128 stands for zero in the data rows.
Here are some points:
[ 93  98 127 108 108 111 117 131 102 137  93 109 128 119 119 100 137 101
 101 118 128 117 100 133]
[102 101 108 107 113  46  96  99 112 107 111  98  94 111 108 107 121 111
 101 110 108  99 100 114]
[148 143 144 135 153 145 137 142 149 142 155 153 151 145 148 142 137 150
 153 146 133  39 153 149]
[126 123 123 131 128 148 145 130 124 138 124 133 130 123 131 128 146 123
 134 130 129   8 118 137]
[102 107 119 109 108 112 116 128 111 128  87 108 130 109 117 104 127 105
 112 112 130 123 102 129]
[129 134 134 131 135 136 135 127 132 132 135 135 131 140 125 129 128 133
 128 132 128 126 132 124]
[119 107 144 125 108 107 126 132 108 143  85 121 128 108 132 111 137 111
 118 119 128 110 107 145]
[115 108 129 128 130 119 137 142 124 128 132 140 129 135 126 128 131 126
 132 132 118  14 129 117]
[111 119 108  99 111 117 100 103 112 118 121 108 105 105 119 111  98  96
 105 109 110  93  89 104]
[136 128 129 134 136 131 135 136 133 136 128 135 125 137 123 134 139 126
 136 128 134 162 141 136]
[131 138 127 143 138 140 139 139 143 120 144 144 132 126 130 135 127 144
 133 136 125 207 129 126]
[146 138 147 149 143 154 143 145 149 133 147 152 143 149 139 149 138 150
 164 144 141 128 150 143]
[114 120 113 114 113 114 112 101 104 113 107 116 112 115 114 113 124 125
 120 112 117 239 119 119]
[ 83  87  90  83  82  82  83  93  88 102  89  85  87  78  80  92  99  72
  75  91 107 158  95 104]
[108  95 103 115 101  78 106 107 110 112  95  57 108 108  99  95 116 104
 102 103 110 117  97 116]
[ 83 113  89  75  74  65  90  82  73  95  69  74  95  58  95  62  98  88
  73  81 104 131  64 101]
[102 157  84  83 101 108  83  97  92 105 112 111  81 102  87  88 101 107
  94  94 108 180 110 105]
[142 146 142 147 139 151 147 150 148 134 137 139 136 149 146 143 132 142
 139 148 124  13 146 123]
[123 133 136 119 126 134 115 137 134 133 141 141 130 126 122 137 138 128
 127 126 129 157 120 124]
[114 115 126 117 112  91 125 119 117 120 121 115 124  97 115 123 109 119
 106 117 123  90 110 116]
[118 119 107 116 120  44  92  99 115 121 114  49  99  96 101 118 133 112
  95  98 122 121 113 122]
[155 145 144 147 154 152 147 146 153 141 147 151 145 142 136 148 143 147
 153 153 137 189 145 138]
[114 115 146 131 118 118 134 136 128 137 117 110 135 103 137 116 127 118
 113 119 134  70  94 136]
[142 144 143 139 130 140 143 146 147 125 147 140 138 137 144 131 128 141
 148 138 112  15 133 118]
[154 165 155 151 159 158 155 142 161 140 154 152 146 160 157 159 141 163
 163 154 132 160 160 136]
[142 142 148 136 139 145 138 144 139 144 147 147 142 132 141 139 127 137
 143 138 138 208 138 141]
[135 135 141 137 129 151 144 136 132 137 134 137 130 123 129 129 137 122
 134 130 129  17 123 120]
[140 137 129 141 138 130 139 138 144 118 136 135 132 143 132 129 123 131
 136 136 112  33 139 113]
[110 109 110 116 107 108 109 105 100 116 116 118 107 117 106 125 120 125
 116 119 130 244 126 129]
[157 168 149 151 146 155 141 133 152 152 154 161 150 159 152 160 155 155
 159 158 145 109 158 154]
[ 93 115  88  83  86  94  81  87 102 100 113  88  81  93  82  78 100  91
  99  73 102 174  98 118]
[156 144 126 136 139 138 131 142 135 132 144 144 132 140 135 146 130 136
 136 138 135 157 140 137]
[82 67 81 85 92 77 81 82 76 97 68 65 79 85 69 81 97 67 66 96 91 63 85 83]
[143 145 144 148 158 145 147 139 150 134 149 148 141 155 145 147 136 155
 148 144 140  86 148 136]
[159 159 149 161 155 147 148 146 157 146 147 163 146 159 148 155 154 165
 163 163 157 158 156 142]
[135 135 134 139 146 133 138 129 143 131 143 132 133 141 129 137 145 144
 147 138 140 158 145 145]
[120 115 128 125 124 129 111 114 121 130 121 145 121 133 115 129 124 126
 127 132 115  17 105 120]
[127 136 143 134 131 109 146 155 127 134 110 133 154 132 148 132 135 135
 125 141 128  40 153 131]
[104  97 110 111 110  61  91  89 104 122 108 108 109 112 106 101 126 101
 102 110 121 155  94 114]
[157 139 132 142 159 187 148 132 163 133 165 147 142 160 138 162 131 151
 154 145 133 115 150 137]
[117 128 107 115 127 137 113  92 118  98 125  98 108 121 114 122 100 124
 118 118  95 149 124 106]
[139 128 147 150 150 136 154 150 133 132 140 152 154 158 143 143 137 156
 153 160 136  47 161 134]
[121 117 109 110 114 117 106  96 119 122 113 117 108 118 102 120 123  94
 120 114 136 242 133 118]
[138 131 133 122 127 131 128 130 130 137 133 127 131 130 137 131 133 132
 134 130 128 149 136 132]
[ 72  82  72  76  56  81  78  90  80 102  94  85  88  78  81  64 102  67
  75  79 108  83  39 111]
[ 96  97 126 115 106  94 127 138  95 135  88 109 120 102 121 113 139 111
 112 109 136 155 111 136]
[143 138 144 145 144 103 138 141 144 120 136 122 149 141 139 137 114 148
 147 143 117 167 134 120]
[ 96  63 106  92  72  78  90  89  62 117  54  65 107  82 103  69 109  99
  82 100 120 100 105 114]
[145 157 144 147 149 145 144 141 164 142 160 143 148 154 142 143 136 142
 146 148 138 161 146 131]
[118 114 116 120 122 109 108 124 126 112 114 129 117 122 117 125 123 129
 121 130 105  13 128 118]
[116 117 112 116 115  55  95 101 105 129 121  52 107  95 109 119 123 101
 102  92 126 115 103 128]
[118 121 140 139 121 122 130 138 125 145 125 125 133 119 134 124 148 114
 126 135 145 112 119 144]
[104 148  90  90 103 115  90  98 103 112 124 109  83 111  85  98 115 109
  93  96 114 169 113 117]
[123 120 104 109 118 131 109  84 126 103 107 106 109 121 102 118  87 109
 125 107  96 150 135 111]
[142 140 142 129 148 143 141 137 142 140 139 140 150 144 137 148 135 143
 141 142 139 155 155 137]
[ 97  85 114 114  94 104 106 126 102 116  93 102 115 102 114 103 125  99
  97 101 124 122 102 122]
[ 60  98 117 105 100 120  72  93 107 124 102 121 106  93 106  95 127 100
  92 108 122 117  77 118]
[122 120 125 129 116 113 122 137 115 125 121 116 124 131 125 116 131 112
 121 122 121  16 120 129]
[150 154 135 142 149 136 147 141 144 139 146 149 140 150 154 157 139 141
 146 144 137 170 147 143]
[158 150 144 150 144 146 142 141 149 131 146 157 145 160 149 150 141 143
 151 150 144 141 151 142]
[ 68  74  84  74  58  69  68  93  72 106  90  87  80  68  82  68  97  78
  69  81 104  81  38  99]
[149 157 140 144 148 146 141 150 154 144 154 148 139 152 142 146 146 149
 144 154 141 160 151 142]
[148 143 148 133 143 156 143 140 141 143 138 144 142 147 143 139 143 155
 144 147 146 163 143 145]
[116 151 154 155 141 156 156 147 161 132 154 155 146 143 152 145 137 150
 148 155 141 155 141 135]
[148 146 141 140 148 148 139 150 153 131 149 147 143 151 145 142 140 143
 151 144 144  63 150 136]
[158 148 142 145 159 142 147 139 155 149 158 155 136 147 140 151 150 152
 151 144 149 188 144 143]
[153 156 148 149 157 152 144 150 147 153 153 149 143 154 139 156 144 145
 152 145 155 177 149 146]
[117 112 111 116 114  57  97 100 113 129 115  45 111  81 106 112 122 100
  85  98 125 128 100 124]
[177 166 154 162 173 161 163 151 169 142 164 161 152 172 172 167 150 174
 161 166 141  57 169 140]
[147 149 142 147 143 118 136 144 151 136 151 118 158 129 142 148 139 141
 142 126 121  54 127 128]
[158 152 143 149 151 139 133 138 145 138 149 140 138 154 146 146 144 161
 153 155 140 202 157 148]
[102 111 107 102 112  88  92 110 110 100 119 115 103  92 108 113 105 104
 109 103 112  91  88 107]
[135 112 116 123 119 121 119 121 114 129 128 116 124 125 116 134 125 115
 126 112 122 123 118 123]
[147 140 139 137 137 138 136 139 141 134 140 139 133 142 126 146 138 144
 141 134 137 172 144 138]
[106 100 111 119 109  56  96  96 113 115 107  84 115 115 108 115 111 107
 108 105 118 103  97 109]
[ 56  94  87 100  92  92  94  98  81 105  96 101  83  93  93 103  99  64
  89  83 103  97 100  99]
Here are 24 more points, each followed by its number:
[115  76 123 133 122 125 141 131  96 142 105 137 130 129 133 118 127 129
 115 137 130 140 133 128] 0
[152 187 137 139 146 144 133 142 158 140 159 151 135 148 137 157 136 146
 153 141 133 173 158 139] 1
[ 96 110 114 103 100 109  79  91 107 127 113 118 108  98 111 104 128  90
 102 112 119 158  85 119] 2
[147 155 129 136 156 149 131 134 150 133 149 142 145 144 140 145 133 147
 156 138 133 155 147 141] 3
[145 149 152 151 150 145 148 147 156 142 157 152 153 142 150 154 143 145
 151 151 146 174 151 144] 4
[162 145 145 150 153 140 149 145 148 135 147 147 148 149 143 147 143 148
 149 149 131  64 151 143] 5
[103 102 127 125 108 104 143 143 103 141  93 110 130 111 116 102 138 113
 104 125 148 152 110 145] 6
[103 101  88  81 111 142  85  68  88 108  98 122  88 106  76  97 103  95
 106 107 116 149 111 111] 7
[173 159 161 154 157 154 136 145 156 137 149 157 148 157 150 160 129 149
 160 147 139 163 161 137] 8
[144 140 146 149 143 142 145 142 142 144 155 151 156 148 142 150 154 152
 146 148 143 207 160 145] 9
[141 118 124 124 131 124 113 121 117 128 124 114 116 125 120 133 121  80
 130 118 127 112 119 133] 10
[162 161 143 140 148 152 149 144 149 139 155 149 147 142 147 146 142 150
 161 148 139 120 135 144] 11
[ 83  94  93  84  85  73  87  88  86 101  78  83  90  66  82  85  94  62
  75  81 105 148  83 101] 12
[ 72  79  84  67  74  82  73  98  66 105  84  80  79  66  78  78 102  85
  67  79 115  77  50  95] 13
[113 150 147 154 144 144 162 154 158 149 153 154 155 155 161 148 144 143
 148 161 135 154 154 141] 14
[171 166 162 166 155 162 156 158 164 153 162 163 167 171 161 167 154 168
 160 165 150  86 167 140] 15
[150 152 147 152 155 176 147 142 145 142 151 147 150 155 152 150 150 147
 160 150 138  69 144 142] 16
[147 166 139 146 147 148 144 138 143 131 141 149 145 140 141 148 125 139
 142 141 150 235 152 133] 17
[149 153 148 154 153 153 148 142 151 142 152 150 151 161 141 151 146 167
 156 155 144 167 153 141] 18
[104 114 100 102 108 111 100  96 113 103 115 109 103 117 111 108 109 113
 112 109  96 155 120 109] 19
[155 147 123 134 140 133 140 136 144 135 146 143 135 140 126 144 142 140
 140 132 138 157 147 137] 20
[ 96  97 109 106  96 123  84  92 107 116 100  84 106  89 114  90 114  95
  99 103 120 154  95 128] 21
[108 120 113 110 102 111 129 141  96 119 105 108 104 106  91 106 120  93
 110  90 125  39 114 130] 22
[119 112 123 131 117 115 142 150 108 140  98 121 123 103 131 101 142 127
 110 128 148 153 111 134] 23
Which three of these numbered points are nearest to each point below, ignoring the 3 directions in which the first points spread most? Their numbers follow each, nearest first.
[120 119 147 130 115 126 148 156 106 138 104 125 134 118 144 111 143 116
 119 127 142 155 108 140] > 23 6 13
[123 143 150 154 143 147 157 155 141 144 160 157 157 155 152 130 139 137
 136 151 138 158 139 141] > 14 4 9
[ 64 109 124  99  90 113  69  98 102 127 104 111  99  90 104  98 124  99
 102 107 125 126  87 123] > 2 21 4
[123 139 118 126 132 134 137 137 135 131 142 133 134 125 122 136 131 129
 130 132 131 173 124 134] > 4 9 11
[120  83 129 127 120 134 142 129 110 134 113 129 130 128 131 126 123 141
 122 132 136 141 122 127] > 0 6 9
[100  93 106 106  98 131  92  94 104 115 108  66 100  81 111  95 115 103
  94 107 113 139 102 118] > 21 16 4
[121  85  86  78 100  98 125 114 101 109  84 102  87  93  83  93 111  96
  93 103 110  37  94 118] > 20 5 22
[135 123 116 100 100 118 126 137 131 132 122 130 102  99 124 103 129 125
 104 106 126  64 122 129] > 20 11 13
[128 131 118 121 125 104 112 112 126 110 140 123 129 133 127 122 109 148
 139 116  91 149 120 102] > 19 18 3
[150 117 125 128 133 117 114 113 121 135 126 113 124 126 118 123 120  94
 125 120 130 118 113 137] > 10 5 8
[107  92  89  78  95 157  80  84  89 113  98 122  79 102  79  93 111  94
  91  99 134 152 104 119] > 7 13 16
[ 72  78  89  58  79  88  80  90  70  93  86  72  84  67  74  71 105  75
  70  77  99  71  50  93] > 13 11 16
[131 120 122 125 134 120 126 123 115 128 121 129 119 123 117 131 133  83
 130 116 129  98 116 127] > 10 12 20
[ 96  90 103 121  95  90 126 138  98 138  82 110 110 104 105  94 132  95
 100 113 148 151 111 139] > 6 23 22
[150 145 150 155 150 152 148 139 150 143 150 156 144 150 141 156 143 161
 154 153 146 176 153 141] > 18 9 4
[114  99  73  93 113 133  86  73  98 107  96 127  80 107  78 109 105 102
 103 100 118 144 108 115] > 7 5 20
[122 114 117 120 119 120 103 119 114 113 118 141 111 136 122 127 107 116
 120 134 113  22 117 120] > 8 5 15
[ 99 129 119 117  93 105 120 115 106 109  94 116 121 113 120 102 110 105
 103 125 119  87 103  97] > 17 15 18
[136 130 140 138 131 191 118 136 139 140 151 107 139 123 135 137 130 126
 135 132 125  20 113 115] > 21 16 13
[100 101  95 101 101 102 130 143  98 118 100 105 101 108  80 113 118  82
 106 107 126  35 100 133] > 22 6 20
[105 112 145 122  99 116 142 148  90 131  76 119 148 107 149  94 148 120
 113 134 141 210 131 134] > 23 6 0
[164 149 131 143 149 145 137 135 148 130 153 142 140 152 141 151 134 150
 150 145 132 157 154 142] > 5 3 20
[ 81  88  89  84  78  84  90  74  84  85  91  99  77  97  94  92  94  95
  85  83  96 104  96  96] > 19 18 5
[161 146 146 144 146 146 148 135 145 151 153 151 148 150 151 152 140 155
 147 151 139 143 149 136] > 15 5 18
[148 183 135 145 155 155 142 145 168 138 163 153 137 151 139 150 140 138
 151 142 135 155 149 133] > 1 4 3
[147 181 133 135 147 149 136 139 151 138 156 145 136 151 139 150 134 137
 142 151 142 175 157 142] > 1 15 17
[102  78 110 106 110  90 119 131  75 136 119 105 106  95 105 105 130 109
  97 105 148 210  97 141] > 13 6 23
[129 129 123 130 131 128 129 127 140 134 137 137 132 126 131 135 126 124
 130 133 138 131 137 135] > 4 20 12
[ 61  81 125 101  84 107  80  86  91 116 103 113 102 115 102  83 127  91
  92 112 132 118  82 110] > 2 9 18
[111 111 116 114 112 111 124 137 118 128 110 118 111 117 121 106 114 121
 112 116 126 213 111 124] > 23 6 4
[122 125 124 120 131 120 121 127 129 127 125 123 115 119 119 129 136  76
 132 126 132 105 120 130] > 10 12 4
[112  85 141 139 113 126 136 127  85 135  97 131 144 131 132 107 138 129
 114 147 136 150 128 134] > 0 6 9
[ 98  94  98  99 106  98 120 127  92 120  91 100  97 117  82  99 113  84
 107  97 116  25 101 121] > 22 20 6
[164 155 144 153 151 150 146 148 144 135 154 151 145 150 146 144 140 146
 152 151 135 104 158 132] > 5 15 20
[106 118 109 113 107  41  96  91 112 128 114  76 109 108  88 125 121 116
  96 102 135 138 113 131] > 1 20 5
[ 88  94 110 113  91  93 116 129  98 136  88 106 107 104 102 107 143 104
  90 102 145 160 108 139] > 6 23 9
[ 96  99  91  79  96 145  87  68  97 110 105 116  80 102  83  92 116  97
 104  99 112 146 115 116] > 7 16 21
[ 91  88 103 110  96 107 111 116 110 125  92 107  96 103  96 100 126  93
  97 102 134 156 108 137] > 6 9 23
[139 152 143 146 144 118 152 143 149 135 147 124 141 141 152 148 135 143
 135 147 129  47 135 139] > 1 5 3
[111  74  86  75  91 103 111 117  96 106  93 104  80  85  90  85 113 104
  82  95 112  40 105 113] > 20 23 5
[140 145 136 143 141 149 149 144 151 145 155 149 144 136 142 150 142 141
 143 149 144 186 146 145] > 4 9 12
[166 158 149 150 164 148 146 136 151 141 154 154 153 154 150 156 140 151
 158 154 134 154 158 139] > 5 3 8
[153 148 156 148 152 144 145 147 151 138 146 142 136 151 146 150 133 145
 149 136 133 104 145 136] > 8 5 4
[118 111 115 111 104 107 117 110 106 118 112 113 113 116 110 106 113 128
 112 116 129 239 115 122] > 18 9 19
[ 57  90 106 106  82 114  75  89  97 126  98 121 104  98  99  90 131 100
  96 114 127 117  85 115] > 2 9 18
[173 156 137 149 152 150 155 142 149 139 152 148 151 161 151 164 130 149
 164 163 139 153 156 138] > 5 15 20
[139 139 131 139 134 130 140 139 135 133 135 145 139 134 140 140 144 145
 136 141 136 177 150 138] > 9 4 5
[ 60  93  93  81  79 100  97  90  79 110  94 101  91  85  91  94 104  77
  93  88 104  76 101  97] > 9 4 14
[ 74 105 112  93 104 108  76  94  97 134 112  99 103  92 116 103 114  97
  96 104 125 127  81 119] > 2 16 4
[121 142 137 141 140 141 142 134 134 151 143 129 143 134 144 131 157 136
 128 131 154 111 128 150] > 16 4 18
[105  82 118 135 114 131 125 125 109 118  98 128 129 118 124 106 105 122
 117 122 110  16 115 104] > 0 9 18
[115 124 127 125 114 103 110 126 117 116 115 109 119 111 126 126 100 123
 118 116 124  74 111 119] > 8 17 4
[118  82  90  86  92  95 113 118 102 102  93 102  89  87  84  82 115 105
 100  98 113  36 103 115] > 20 5 11
[143 144 150 143 151 176 146 152 145 136 155 145 141 158 151 156 156 144
 148 156 142 106 154 147] > 16 9 4
[152 157 148 143 142 156 145 154 152 149 141 154 145 147 153 151 142 152
 148 153 154 130 158 150] > 15 4 17
[152 161 136 144 164 143 146 140 150 140 155 149 140 149 151 154 142 145
 156 140 137 152 153 137] > 3 5 20
[130 116 114  89  90 118 133 146 111 130 126 119 110  95  99 104 133 112
 104 102 130  47 109 137] > 22 20 13
[133 129 137 124 135 188 122 128 126 131 123 121 135 124 140 124 125 124
 127 121 122  13 111 122] > 21 16 13
[ 74 120  97  79  80  71  88  94  69  91  68  63  90  49  89  65  96  82
  73  89 104 136  70  93] > 17 11 12
[105 106 128 127 111 115 144 152 104 136  92 119 130 108 122 109 138 117
 113 122 140 156 116 139] > 6 23 22
[119 130 156 145 130 137 157 156 141 142 150 152 144 146 159 131 151 131
 129 146 147 162 126 143] > 14 4 6
[124 132 137 127 128 142 133 132 132 142 127 127 128 131 137 136 142 133
 127 124 131  18 123 131] > 16 15 18
[122 128 143 140 135 130 136 132 126 153 143 130 133 133 126 126 154 132
 128 130 155 111 122 152] > 16 18 13
[ 90 105 106  92 101 123  85  90 102 120 105  97 102  86 105  98 114 104
 100 106 131 155  90 120] > 21 16 13
[128 157 143 157 162 155 160 151 166 138 158 153 157 148 153 146 136 153
 158 155 135 154 157 137] > 14 4 17
[118 121 127 106 119 125 130 128 128 124 120 129 115 102 119 125 141  83
 124 116 125  90 122 133] > 12 4 10
[156 153 147 153 145 154 147 140 150 142 144 151 150 153 143 158 136 146
 150 145 145 165 158 145] > 15 5 17
Now 24 new points, numbered from 0 again:
[129 135 118 123 126 128 114 108 124  99 126 112 122 123 122 123 103 136
 128 118 103 145 125 104] 0
[ 91 109  94  99 112  95 128 135  92 118  99 103  93 117  84 107 117  84
 103 105 122  31 100 127] 1
[ 80  83  81  83  88  86  80  87 105  98 100  84  78  86  80  78 102  72
  98  88 104 161  88 104] 2
[112  96  88 101 111 102 122 127  97 108  92 113 104  97  82  99 113  84
  99 104 111  31 109 116] 3
[148 155 150 155 152 144 137 146 161 142 146 148 155 161 143 149 146 169
 154 152 158 182 158 143] 4
[103 122 113 117 117 106 109 115 117 115 112  98 119 109 117 113 111 114
 106 117 116 129 108 112] 5
[128 142 122 131 139 135 131 136 130 141 124 130 126 139 136 134 140 139
 141 143 139 162 140 144] 6
[ 63  83  92  91  83  74 105  98  83 101  64  71  96  73  94  75 102  73
  75  78 115  94  76 112] 7
[121 127 116 115 123 134 112 101 127 104 129 100 121 114 111 126  95 122
 130 116  96 141 116 100] 8
[172 165 148 156 167 158 151 156 158 150 161 161 167 165 159 164 160 173
 165 170 146 121 159 147] 9
[107  72 133 121  99 104 133 136 111 135  88 113 121  89 127  98 136 114
 104 117 138 216 112 140] 10
[149 148 140 137 145 141 142 141 149 139 145 142 141 149 141 141 123 140
 152 145 147 205 148 124] 11
[ 88  70 106  91  75  91  77  98  73 119  85  90 110 105 101  66 119  88
  86 117 119 114  90 120] 12
[100 105  89  94 106 100 106  92 119  97 106 102 101 110  94 108  88  95
 107  95 101 153 102  92] 13
[148 153 138 149 134 142 143 139 151 142 155 151 136 142 141 147 134 138
 151 144 135 235 152 142] 14
[152 143 144 132 140 152 141 137 152 142 152 150 139 133 144 143 136 137
 141 146 140 206 142 132] 15
[117  95 146 142 113 137 131 146  87 136  94 132 150 138 140 114 133 116
 111 136 139 167 128 122] 16
[ 76  95  94  98  84  80  88  76  79 100  95 102  89  98  94  91  98  91
  90  85  98 132  92  99] 17
[136 132 132 130 134 131 152 144 138 133 135 138 144 147 137 139 147 144
 136 131 136  96 133 137] 18
[133 126 138 131 137 127 139 133 132 141 126 127 120 125 135 115 137 123
 120 120 126  15 122 132] 19
[114  98 113 107 112 109 104  93 101  98 103  96 100  85 114 102 109  96
 107 109 105 193  89 104] 20
[145 140 136 135 140 135 136 134 135 124 145 141 145 141 142 144 127 156
 143 140 127 244 128 135] 21
[117  88 124 130 131 126 126 131 105 122 105 127 132 119 127 110 115 133
 125 117 116  12 120 112] 22
[126 118  97 103 115 116 100  77 127 104 112 109 102 111  88 118 102 114
 118 100 106 136 127  97] 23
The same question for these:
[106  82 136 115  86 110 137 149 113 142  85 108 132  93 124 108 137 110
 106 110 144 222 106 137] > 10 7 15
[ 94 102  92  79  93 100 106  90  92 108 101 100  96 100  97  96 108 111
  93  95 100 140 104  99] > 18 17 9
[146 141 138 133 139 141 137 139 141 125 144 139 135 138 130 152 125 155
 136 138 132 239 131 133] > 21 5 18
[103 101 112 110 109 115 107 105 105 104 111  91 115  93 103 106  99 104
 107 107 116 194  89 107] > 20 5 21
[155 159 144 152 153 138 147 135 143 135 150 157 141 160 146 151 134 156
 153 145 130 156 155 136] > 17 5 14
[ 96  73 134 114 100  98 129 138  99 144  97 110 119  93 116 100 127 103
  95 106 142 211 101 132] > 10 15 7
[ 96  85  88  91 106  95 104 115  87 124 104 107  95 107  89 106 126  95
 110  94 142 209  98 135] > 1 18 6
[ 97 101  90  86 102  94  98  97  98  99 101 109  93 109  90  97  96 107
  97  90 104 150  93 106] > 18 21 13
[107  83 117 113 105  98 117 131  89 130 109 110 110  97  94 109 129 100
 107 114 143 208 107 149] > 3 10 18
[146 147 140 135 150 140 145 142 141 135 140 137 137 150 138 144 131 137
 151 139 148 208 146 135] > 11 5 18
[122 112 116 112 111 149 114 105 117 111 118  73 112 100 108 108 105 116
 103 100 102  44 112 109] > 8 0 5
[150 145 146 145 138 144 139 142 147 126 150 154 148 149 136 152 138 140
 146 146 124  97 149 138] > 14 9 17
[141 143 151 165 154 112 129 147 147 122 134 126 151 140 148 145 117 150
 140 149 115 174 142 116] > 0 5 8
[119  97 130 122 110 106 109 120 110 135 116 108 119  98 133 110 124 111
 111 112 128  75  78 127] > 15 21 20
[136 156 145 144 148 150 147 132 152 148 159 152 143 153 148 158 147 145
 164 149 154 107 153 167] > 6 14 18
[176 139 145 140 138 149 150 146 139 143 153 148 144 143 143 145 146 144
 145 150 142 158 144 140] > 15 14 9
[145 152 150 148 152 145 146 149 148 140 147 142 149 145 138 153 140 154
 143 148 143 160 146 139] > 5 4 9
[118 112  91 101 106 122 101  76 127 106 105 105 101 112  90 130 102 105
 126 109 101 149 121 101] > 23 13 8
[81 86 87 91 72 77 88 86 79 91 76 98 86 94 83 94 95 95 77 87 92 88 95 92] > 17 18 4
[116  88 116 112 131 129 127 122 133 138 133 119 117 131 107 127 122 110
 141 123 118 157 131 127] > 2 13 11
[124 120 112 117 110 131 108 114 106 108 115  81 116  98 116 118 108 111
 118 107 103  25 115 103] > 8 0 5
[ 95  90 108  91 103 106  92  90  91  96 110  92 105 102 104  98 102  81
  91 100 109 168  84  91] > 20 15 11
[144 124 146 145 143 136 143 141 136 137 140 157 147 159 151 141 136 151
 155 160 137  61 151 135] > 17 11 4
[153 139 149 142 152 141 146 141 151 143 146 145 146 135 147 152 142 149
 143 150 149 239 155 136] > 15 11 5
[147 138 133 140 148 146 145 142 142 143 148 148 143 148 137 148 128 153
 146 141 127 209 145 136] > 21 18 14
[150 151 157 162 150 153 143 155 137 143 136 135 151 142 155 155 139 155
 142 155 130 151 148 136] > 5 21 0
[109 109 135 127 115 120 126 136 123 133 122 105 136  97 135 115 118 113
 115 112 129  73  91 126] > 15 5 14
[140 144 138 142 144 147 146 149 148 140 138 150 142 145 136 143 129 145
 144 145 139 223 156 122] > 11 5 14
[151 146 158 150 154 148 148 148 152 147 151 154 140 148 140 142 146 140
 149 142 149 160 154 148] > 19 15 14
[140 150 146 144 137 148 143 151 151 144 150 144 138 153 150 152 144 146
 141 159 140 233 157 145] > 14 5 15
[100 100 100 106 117 101  96  90 100 104 107 101 104  91 108  98  96  92
  96 101 107 183  77 102] > 20 21 5
[136 144 142 145 152 142 149 149 137 146 143 141 149 143 145 139 140 149
 146 150 140 109 145 146] > 6 5 9
[115 110 103 119 117 116 112 100 120 107 104 100 129  90 101 102 104 100
 105 121 119 176  90 108] > 20 5 15
[ 69  69 108 104  68 105  84  93  77 115  91 102 108 107 101  79 108  96
  90 110 122 110  91 116] > 12 16 17
[ 98 111 150 145 110 131 140 139  81 130  73 124 143 128 148  96 139 114
 103 138 136 191 128 139] > 16 10 12
[138 127 132 137 141 142 127 125 138 120 139 147 136 135 132 133 121 138
 140 132 121 160 133 122] > 21 5 11
[108 109 141 138 102 131 143 146  87 129  79 133 141 133 150 107 131 112
 104 140 131 166 134 141] > 16 10 12
[ 69  76  73  69  85  78  79  90  75 100  77  63  77  84  63  81 108  78
  68  78  91  59  65  86] > 18 9 6
[ 95  64 112  96  76  88  83  88  63 113  67  79 113 107 103  74 116  90
  76 100 118 110  95 109] > 12 16 22
[ 99 112 153 134 100 128 139 141  84 138  67 122 142 117 149  95 137 108
 107 124 135 194 125 141] > 16 10 7
[109 122 108 109 106 118 102 100 134 122 124 121 120 106 119 119 118 138
 116 111 127 173 125 124] > 4 5 9
[112  83 121 127 109 130 124 127 112 108 105 121 135 117 128 107 113 115
 116 117 114  13 118 115] > 22 10 7
[139 141 140 143 141 147 149 136 149 129 146 150 145 138 138 137 129 133
 139 141 112  14 123 133] > 14 15 5
[ 65  73  82 104  78  55 102 100  76  99  59  62  89  77  92  75 105  66
  77  80 118  89  67 112] > 7 6 18
[123 132 131 127 125 121 148 136 131 135 143 138 133 130 134 125 146 128
 131 127 126   9 124 128] > 18 14 19
[141 146 144 155 140 145 161 156 134 131 140 148 153 148 143 138 136 145
 143 147 127  66 129 133] > 21 18 5
[122  71 120 131 129 122 119 127 122 126 125 132 120 128 117 130 125 137
 133 131 125 136 126 126] > 22 2 17
[ 98  84  75  83  73  65  93  78  83  99  72  81  79  82  82  79 106  90
  92  74  89  65  97  94] > 23 18 17
[132 129 132 132 135 136 137 130 132 126 141 139 136 135 135 135 132 138
 132 137 124 158 133 121] > 21 5 15
[124  94 112 116 137 137 126 107 144 115 133 116 113 120 100 126 118 117
 131 122 124 162 126 122] > 2 13 23
[ 73  72  94  89  82  80 102  92  69 105  50  62  99  78  98  79 105  80
  68  89 109  98  89 110] > 7 22 6
[110 130 115 110  94 103 122 108 104 113 102 117 109 111 106 101 108 100
 106 111 105 121 102 106] > 14 11 17
[131 136 125 135 130 138 139 132 137 138 128 133 124 132 131 136 133 132
 134 137 133 158 135 153] > 6 14 18
[ 98 109 110 100 106  47  98  93 101 120 113 109 100 117 103 116 121 108
  98 105 121 149  90 117] > 17 9 18
[98 77 88 80 71 67 82 77 76 89 70 62 76 80 67 84 97 83 83 78 87 55 88 97] > 23 0 13
[ 89  59  99  99  86  82 107  96  68 118  62  64  98  90  93  76 116  89
  78  89 112 102  99 115] > 22 7 6
[146 143 145 152 156 119 153 141 145 141 143 155 151 154 148 149 133 154
 153 155 133  34 142 138] > 17 9 5
[143 145 145 146 146 143 155 154 142 136 145 152 141 149 145 148 138 153
 149 143 137 106 149 139] > 18 14 6
[163 145 144 146 155 151 144 139 153 149 149 148 154 155 146 147 141 155
 153 156 144 159 151 147] > 9 11 15
[107 115 114 112 105 106 110 118 116 114 106  96 119  98 115 108 102 111
  98 115 109 150 101 106] > 5 11 21
[100  99 150 132  94 119 138 150  98 131  69 119 143  99 142  93 137 115
 109 134 139 224 124 136] > 16 10 7
[109 112  93 105 102 106 104 101 117  96 112 103 103 109  94 114  91 105
 100 103  99 149 114  97] > 13 5 0
[142 132 130 124 136 138 145 127 143 136 125 140 135 126 123 124 139 127
 128 133 130  17 125 129] > 19 18 15
[113 109 122 104 112  87  87  98 121 118 126  56 114  75 119 109 139 100
 102 102 128 116  94 126] > 8 5 9
[ 85  82  83  94  74  73  95  88  77  88  79  83  76  87  84  78  98  96
  81  82  95  84 104  87] > 17 0 22
[145 154 138 147 156 140 147 145 156 135 155 144 151 150 145 155 140 150
 146 159 138 162 155 140] > 5 9 14
[122 108 117 111 113  97 113 112 120 114 106 106 117 122 104 125 111 129
 119 115 104   9 123 121] > 23 0 13
